Each row is a point on a hilly landscape, with its height.
Dom (h) 50: [ 15  -6   9 -15 -10   3 -18   8  14   7  18  10   4   6  11  19]
dake (h) 0: [ 29  -3  19  -8 -10  -2 -29  15   7   6  28  -4   8  11  21   3]
zoguk (h) 62: [ -1  -7  -1 -26 -14  10  17 -12   6   2   3  39  -1  -4   3  26]
bobof (h) 15: [-21  -1 -25 -14  -3  -2  31 -14   2  -3 -21  25 -17 -10 -26   9]
Zope (h) 35: [-29  -4 -26  -7   8  -6  33  -9   4  -9 -32  17 -12  -7 -29   5]
fatud (h) 51: [-30   1 -16  23  21  -3  22  -8 -11 -10 -31 -21  -5  -3 -17  -8]
vupef (h) 54: [-32  -3 -18  10  20  -3  31  -8  -4 -14 -41  -6  -4  -6 -24  -2]
koz (h) 26: [ 14   5  31  21   6  -4 -30  17  -5   7  20 -37  15   0  22 -30]
babi (h) 88: [  3  -5  21 -34 -22  19  -1  -4   9   2  13  47   7  -2   7  28]
Das (h) 22: [ 35  -2  21 -11 -13  -3 -30  17   6   7  32  -3   6  10  21   2]
bina (h) 89: [  3  -4  19 -36 -23  18   1  -4   9   1  13  48   7  -2   7  29]
zikap (h) 78: [ 22  -4  17 -28 -16   8 -19   6  16   3  23  25   3   3  10  23]
Genob (h) 66: [ -2  -3 -12 -23 -15  14  25 -20   1  -1  -1  45  -1  -5  -1  25]
seze (h) 26: [ -1  10   0  33  14  -9 -11   0 -12   7   0 -41  -6  -3   2 -36]
guk (h) 6: [-15   3 -18  24  14  -6   5  -9  -6   1 -16 -22 -15   3  -8 -14]
zisus (h) 70: [-34   0 -16  13  25  -1  32  -7 -10 -19 -45 -13   4  -6 -25  -2]
teve (h) 37: [ -6  -6 -15  -6   2  -2  15 -11   5   2 -11  13 -17  -3  -6   7]
nage (h) 14: [ 12   1  23  15   1  -3 -27  15  -3   5  19 -25  13   7  24 -15]
vobit (h) 29: [ -1  10   0  33  13 -10 -11   0 -12   8  -1 -42  -6  -4   2 -36]
Rer (h) 13: [ 19   2  28  15   3  -4 -29  16  -5   6  22 -28  16   4  27 -20]
vevot (h) 75: [-21   9 -22  40  21  -5   6  -7 -20  -4 -21 -43   0   2 -12 -18]
sumab (h) 33: [-27  -6 -22  -2  10  -7  30  -9   2  -9 -33  11 -13  -7 -26   3]
Midus (h) 4: [ 26  -2  19  -5  -9  -2 -27  15   9   7  25  -3   8  12  21   3]
tufez (h) 67: [ 19   5  35  23   6  -6 -30  20  -2   7  20 -37  16  -3  23 -33]
det (h) 59: [-32  -6 -24   0  18  -5  34  -7   2 -14 -42   5  -3  -6 -30   2]
sodo (h) 45: [  5  -5  -3   1  -2  -1 -11   2   8   5   6  -1  -3   6   7   5]
Fafe (h) 30: [-28  -3 -28  -9   3  -5  33 -11   2  -8 -29  20 -11  -8 -31   6]
fatu (h) 39: [ 13  -5  10  -2  -6  -1 -21  10  10   7  17  -2   5  10  15   8]
Beli (h) 40: [ -2  10  -6  35  14 -10  -7  -2 -14   8  -3 -44  -9  -5   2 -37]
vove (h) 70: [-18   9 -20  40  18  -7   4  -7 -20   1 -17 -43  -3   2 -10 -21]
runil (h) 78: [ -1  -4   3 -29 -18  16  13 -13   3   0   5  48   4  -2   4  29]
bol (h) 0: [ 29  -2  18  -8 -10  -3 -28  15   8   6  27  -3   9  11  21   5]
Safo (h) 39: [ 16  -6  10  -9  -8   0 -21  11  13   6  19   5   6   7  14  13]
par (h) 57: [-32   1 -16  18  22  -2  28  -8 -11 -15 -37 -17  -1  -3 -20  -5]
vopu (h) 77: [-23   8 -34 -18 -12   5  33 -19  -5 -11 -12  44  -5 -11 -30  13]
por (h) 64: [-18   8 -20  40  18  -5   3  -6 -18   0 -16 -44  -3   0  -9 -22]
mor (h) 32: [ 33  -4  15 -19 -13   0 -27  14  13   6  29   9   4   6  15  13]
bap (h) 62: [-29   4 -32 -12   0  -4  37 -11   1 -14 -29  25  -5  -9 -40  10]
dup (h) 37: [ 30   2  33  12   0  -2 -30  18  -6   5  28 -25  18   6  32 -19]
bofaz (h) 26: [ 26  -4  13 -17 -13   2 -26  12  14   6  25   9   5   7  15  15]
Vuzi (h) 51: [  0  -5  -6 -22 -11  10  19 -14   5   2  -2  32  -7  -6   1  22]
maza (h) 94: [ 46   1  22 -19 -15  -2 -31  22   3   8  38  -1   2  10  19  -2]
nazem (h) 81: [  0  -4  11 -31 -20  17   7  -8   7   1   8  45   7  -2   5  28]
zifez (h) 24: [-24   3 -28 -15  -6  -1  33 -14   1  -7 -21  29 -13 -10 -32  10]
tove (h) 61: [ -3  11 -11  36  16 -10  -4  -3 -17  10  -6 -50  -7  -6  -2 -38]
Bipug (h) 84: [  0  -5  14 -32 -21  17   5  -7   8   1  10  47   8  -2   5  29]
Zuzu (h) 64: [-14   8 -18  39  17  -8   1  -6 -18   4 -13 -45  -5   0  -8 -27]
Tana (h) 56: [-21   9 -19  37  19  -4   6  -9 -17  -4 -19 -37  -6   2 -10 -19]
buv (h) 28: [ 16  -2  14   0  -6  -2 -23  13   6   5  20  -8   8   9  19   2]
Zan (h) 22: [ -3   5  -8  22   9  -6  -6  -3  -4   4  -2 -21 -11   5   2 -15]
mifis (h) 25: [-14  -4 -18  -6   3  -4  24 -11   6   0 -20  14 -20  -7 -16   5]
zozo (h) 97: [ 41  -1  15 -30 -16   9 -30  13  17   3  35  19  -1   3   9  13]
forar (h) 19: [ 24   0  28   8  -3  -4 -29  16  -2   6  25 -19  14  10  28 -11]
ziz (h) 79: [ 24  -3  16 -28 -15   9 -19   7  16   4  23  25   2   3  10  23]
pibez (h) 66: [-31  -5 -28  -4  13  -5  36  -7   3 -15 -42  12  -2  -4 -35   5]
fivu (h) 68: [  1  -6   7 -28 -16  13   9  -7   7   4   6  38   2  -3   5  29]
gak (h) 17: [ 22   0  25   8  -2  -3 -29  17   0   6  24 -17  13  10  28  -9]
zeget (h) 21: [  6   2  13  16   1  -5 -21  10  -2   6  13 -24   6   7  16 -12]
budo (h) 50: [-24   6 -31 -16 -10   2  33 -17  -2  -8 -15  38  -9 -11 -32  13]
teza (h) 75: [ 38   2  36   4  -3  -1 -30  19  -7   5  32 -20  12  10  30 -18]
tifa (h) 61: [ 30   0  40  17   5   0 -32  19  -7   5  28 -32  21   3  35 -26]
vut (h) 18: [ -2   9  -6  32  14  -8  -8  -3 -11   5  -5 -35  -9   1   3 -27]
turav (h) 18: [ 32  -3  16 -15 -13   0 -28  15  12   7  29   5   6   7  17   9]
mon (h) 28: [ 27   2  34  15   2  -3 -29  16  -6   4  25 -28  18   5  32 -20]
Ref (h) 38: [ -3  -7 -12 -15  -4   1  20 -12   6   1  -9  21 -15  -5  -6  14]
Zita (h) 83: [ -7  -2 -24 -21 -14  15  31 -24  -5  -6  -3  50   1  -6  -7  21]
sevi (h) 25: [-23   3 -28 -16  -8   0  32 -16   0  -7 -19  32 -13 -10 -30  12]
Fafi (h) 81: [ 24  -3  15 -28 -17   9 -19   8  18   3  25  25   2   2  10  22]
rirag (h) 99: [ 46  -2  14 -28 -17   5 -33  16  14   5  38  15   0   3   9   8]
nogu (h) 76: [-35   3 -14  22  25   0  31  -7 -17 -19 -42 -22   5  -3 -22  -4]
Ker (h) 32: [-26  -6 -21   1  13  -6  27 -10   1  -6 -33   5 -15  -5 -23  -1]
bosof (h) 13: [  1   6  10  24   9  -8 -18   7  -8   6   6 -33   0   2   9 -25]
zakos (h) 31: [-25   3 -17  24  17  -4  14  -9  -8  -6 -24 -20 -11  -1 -13 -11]
zaz (h) 32: [  0   0  -9  13   6  -5  -4  -2   2   4  -2 -12 -11   5   2  -8]
veti (h) 60: [-32  -6 -25  -3  13  -6  35  -8   2 -15 -42  10  -3  -6 -33   4]
Sise (h) 52: [-29   4 -32 -13  -2  -4  36 -12   1 -11 -27  27  -7 -10 -38  11]
dig (h) 74: [ 14  -6  16 -28 -15   8 -10   4  15   4  18  27   4   0  10  26]
tulol (h) 52: [ 32   0  37  10   1  -1 -31  18  -6   5  29 -25  16   7  32 -20]
Lubo (h) 28: [ -6  10  -9  34  14  -8  -5  -6 -14   6  -7 -40 -10  -2   0 -31]
viki (h) 70: [-32   4 -16  25  22  -1  26  -7 -17 -16 -37 -26   3  -1 -18  -5]
rinu (h) 72: [  1  -6  12 -30 -17  13   4  -3   8   3   9  38   4  -2   7  28]
kuvut (h) 9: [  8   5  23  19   4  -6 -26  13  -5   6  16 -33  10   2  20 -23]
Kozu (h) 77: [  2  -6  14 -32 -18  14   2  -4  10   2  11  41   6  -2   7  29]
Kele (h) 33: [-28  -6 -25  -6   8  -5  32 -11   4  -8 -32  13 -13  -7 -27   4]
Follow the land downhill from each row below. Which row is at the bottom of its valley?
zeget -> kuvut
babi -> bobof
zakos -> guk
tufez -> kuvut
par -> guk
Kozu -> bobof
fatud -> guk
bina -> bobof
